[[125 112 142 150 135 155 101 146 138 130 111 132 123]
 [131 136 119 148 130 124 101 149 135 135 155 127 100]
 [123 112 153 138 118 134 154 149 145 120 116 143  99]
 [143 116 125 122 148 123 140 141 132 136 150 156 144]
 [110 120 130 148 127 144 132 145 107 107 108 102 139]
 [105 153 118  99 107 142 118 113 156 118 118  99 119]
 [ 99 152 102 100 131 146 108 135 147 100 127 102 120]] yields 111

[[138 133 131 141 115 133 125 141 139 143 116 136]
 [142 128 147 110 114 127 125 124 106 125 124 127]
 [139 120 154 111 131 125 125 111 109 124 143 118]
 [141 125 147 142 118 127 118 126 143 151 121 122]
 [131 121 135 139 115 128 116 119 141 150 114 122]
 [142 136 140 128 107 131 126 137 124 134 113 135]
 [129 148 109 129 137 135 151 157 126 111 137 153]
 [118 126 130 122 134 125 134 116 122 118 137 125]] yields 143

[[128 140 140 108 136 127 120 128 141 114 132 137 117]
 [122 132 137 131 125 129 124 125 122 122 127 127 144]
 [131 127 115 118 120 132 125 127 127 131 137 126 118]
 [121 143 135 116 117 127 123 125 136 131 118 146 131]
 [123 134 132 132 124 134 122 127 100 118 122 116 127]
 [124 120 124 137 138 128 142 127 137 126 124 127 125]
 [122 129 130 125 143 130 127 125 116 121 126 137 115]] yields 132

[[150 119 115 156 157 155 132 108 137 126  99 144 113 107 118 104]
 [111 102 123 128 142 148 113 142 149 129 142 142 108 155 108 150]
 [106 106 111 154 131 153  99 101 103 110 137 110 111 114 107 134]
 [117 102 148 125 146 137 128 148 146 140 156 157 128 139 141 157]
 [113 119 157 135 130 133 129 112 131 141 100 139 122 108 145 114]
 [117 134 141 115 114 134 107 119 142 150 110 135 134 101 130 100]
 [103 137 103 122 130 119 107 150 121 127 105 118 130 151 128 145]
 [132 156 105 103 137 106 155 154 128 153 135 109 116 147 138 147]
 [121 102 110 129 113  99 113 135 104 106 144 152 131 128 121 122]
 [101 117 123 150 105 115 106 122 153 120  99  99 123 115 149 121]] yields 107

[[124 147 123 146 133 138 121]
 [123 118 138 135 133 135 126]
 [133 137 134 126 129 132 142]
 [125 139 104 121 135 122 134]
 [126 129 126 142 121 151 146]
 [120 127 126 147 121 149 144]
 [123 133 102 122 129 147 128]
 [127 134 120 130 121 130 130]
 [116 143 140 120 127 115 127]
 [134 123 106 120 125 143 126]
 [120 127 142 129 121 122 131]
 [129 132 129 130 127 138 150]] yields 133
---
121  117  120  135  129  119  122  104  141  103  115  137  118  129
131  123  127  121  118  120  122  140  108  135  126  114  124  114
147  120  125  117  114  108  148  124  125  112  126  118   99  145
144  124  127  117  120  125  144  140  125  137  127  114  121  141
134  121  126  126  121  116  131  124  129  120  123  127  119  130
115  123  126  132  124  121  107  122  126  127  121  133  136  112
127  127  127  127  126  127  128  127  127  126  127  127  126  127
119  107  128  153  144  124  121  108  129  107  118  122  112  124
126  124  138  139  129  114  126  115  120  111  132  129  111  125
129  120  120  121  116  119  116  136  123  134  116  126  136  111
| 126

123  127  128  132  124  133  122  129  125  134  122  130
119  122  134  134  123  127  119  130  121  141  119  134
127  129  125  122  129  122  124  138  124  123  126  123
133  131  126  119  126  120  131  113  129  139  132  124
135  130  120  122  135  125  135  133  133  140  137  121
134  131  129  132  132  124  136  122  135  133  136  131
143  139  138  139  138  133  133  121  119  117  144  140
122  123  134  129  122  131  131  121  139  107  122  132
117  122  131  131  117  135  121  126  131  141  115  132
| 122

128  128  128  117  125  128  125  137  127  131  131  118  119  128  125
117  129  133  124  129  135  127  132  124  128  117  135  128  132  137
130  134  125  130  132  128  130  132  138  134  122  128  137  125  111
122  132  127  127  123  124  127  126  129  128  123  120  127  133  131
130  134  128  121  125  120  132  133  128  126  125  137  123  132  156
132  128  131  123  126  112  125  148  132  130  128  127  122  130  153
131  130  129  131  128  130  131  128  121  133  120  133  130  138  133
126  123  128  146  120  131  129  125  127  125  134  130  125  131  116
125  130  127  125  129  117  127  126  127  127  134  131  129  127  130
132  132  121  141  137  134  130  109  130  127  119  122  128  123  112
129  125  121  125  132  122  124  126  134  136  128  131  133  132  121
| 132

131  129  128  133  131  138  129
132  129  128  133  129  134  133
128  129  128  131  130  137  129
131  128  131  131  129  131  132
129  128  129  132  138  134  130
132  128  150  137  129  132  130
129  129  128  130  131  134  129
128  130  138  139  135  138  129
| 129

134  116  130  120  107  142  129  119
120  104  127  120  137  118  128  136
127  136  114  126  141  147  119  136
128  151  121  136  142  132  123  134
124  134  115  126  146  140  119  139
126  149  122  137  146  128  123  135
137  148  134  138  114  128  132  118
121  136  121  132  151  121  123  140
| 137

126  111  150  136  128  134  117
125  131  139  124  115  126  124
122  115  127  142  150  131  102
128  122  132  124  124  125  130
125  131  143  124  109  125  121
126  111  151  136  128  133  117
126  116  138  138  132  129  118
124  130  145  128  107  132  122
133  127  135  132  140  138   98
126  117  138  137  133  129  118
126  121  128  134  136  128  118
126  125  129  129  129  127  127
| 126
---
[103 142  99 130] value 103, 130

[137 149 135 122] value 137, 122

[[132 105 143 142 133 125 155]
 [132 105 142 139 151 126 153]
 [132 104 142 140 147 126 154]] value 132, 154

[121 138 118 156 125] value 121, 125

[146 116 149 154] value 146, 154

[[104 142 116 132 135 148 116]
 [141 124 142 120 126 112 120]
 [105 121 128 103 146 104 117]] value 104, 117
---
array([[116, 113, 113, 102, 158, 121],
       [103, 113, 109, 116, 155, 103],
       [126, 114, 125, 118, 113, 125]]) | 118

array([[128, 128, 129, 130, 133, 128, 127],
       [126, 129, 132, 129, 123, 132, 123],
       [131, 129, 146, 134, 130, 152, 127]]) | 130

array([[145, 136, 157, 109],
       [156,  99, 109, 114],
       [122, 156, 115,  99]]) | 156

array([[120, 130, 145, 129, 135, 126],
       [119, 141, 123, 142, 127, 127],
       [120, 108, 136, 106, 121, 121]]) | 106

array([[117, 124, 135, 105, 114],
       [129, 119, 130, 137, 119],
       [148, 130, 123, 139, 105]]) | 123

array([[116, 135, 109, 119, 114, 127],
       [122, 111, 127, 150, 123, 137],
       [116, 135, 136, 144, 132, 133]]) | 144

array([[124, 132, 131, 125, 131, 127],
       [127, 126, 128, 130, 131, 126],
       [131, 104, 141, 131, 143, 114]]) | 131

array([[126, 123, 143, 139, 131],
       [141, 123, 150, 144, 134],
       [135, 132, 122, 121, 129]]) | 122

array([[154, 124, 145, 140, 152, 125, 116],
       [147, 124, 147, 146, 146, 122, 108],
       [156, 124, 144, 138, 154, 125, 119]]) | 154
---
[[130 147 137 125 127 134]
 [136 132 118 125 130 130]
 [101 144 128 155 121 112]] -> 130

[[123 131 129 147 139 128 138]
 [128 130 130 124 128 132 126]
 [135 123 121 136 133  99 132]] -> 123

[[110 109 113 150 108 107 138]
 [133 135 124 126 138 123 103]
 [122 152 142 116 112 137 126]] -> 110

[[122 117 120 128]
 [157 129 138 124]
 [126 131 130 123]] -> 122

[[136 136 132 110 142 147]
 [112 109 121 150 132 119]
 [129 131 119 105 142 116]] -> 136

[[142 120 120 123 114 143 127]
 [135 105 128 130 130 118 151]
 [135 106 135 134 151 140 124]] -> 142
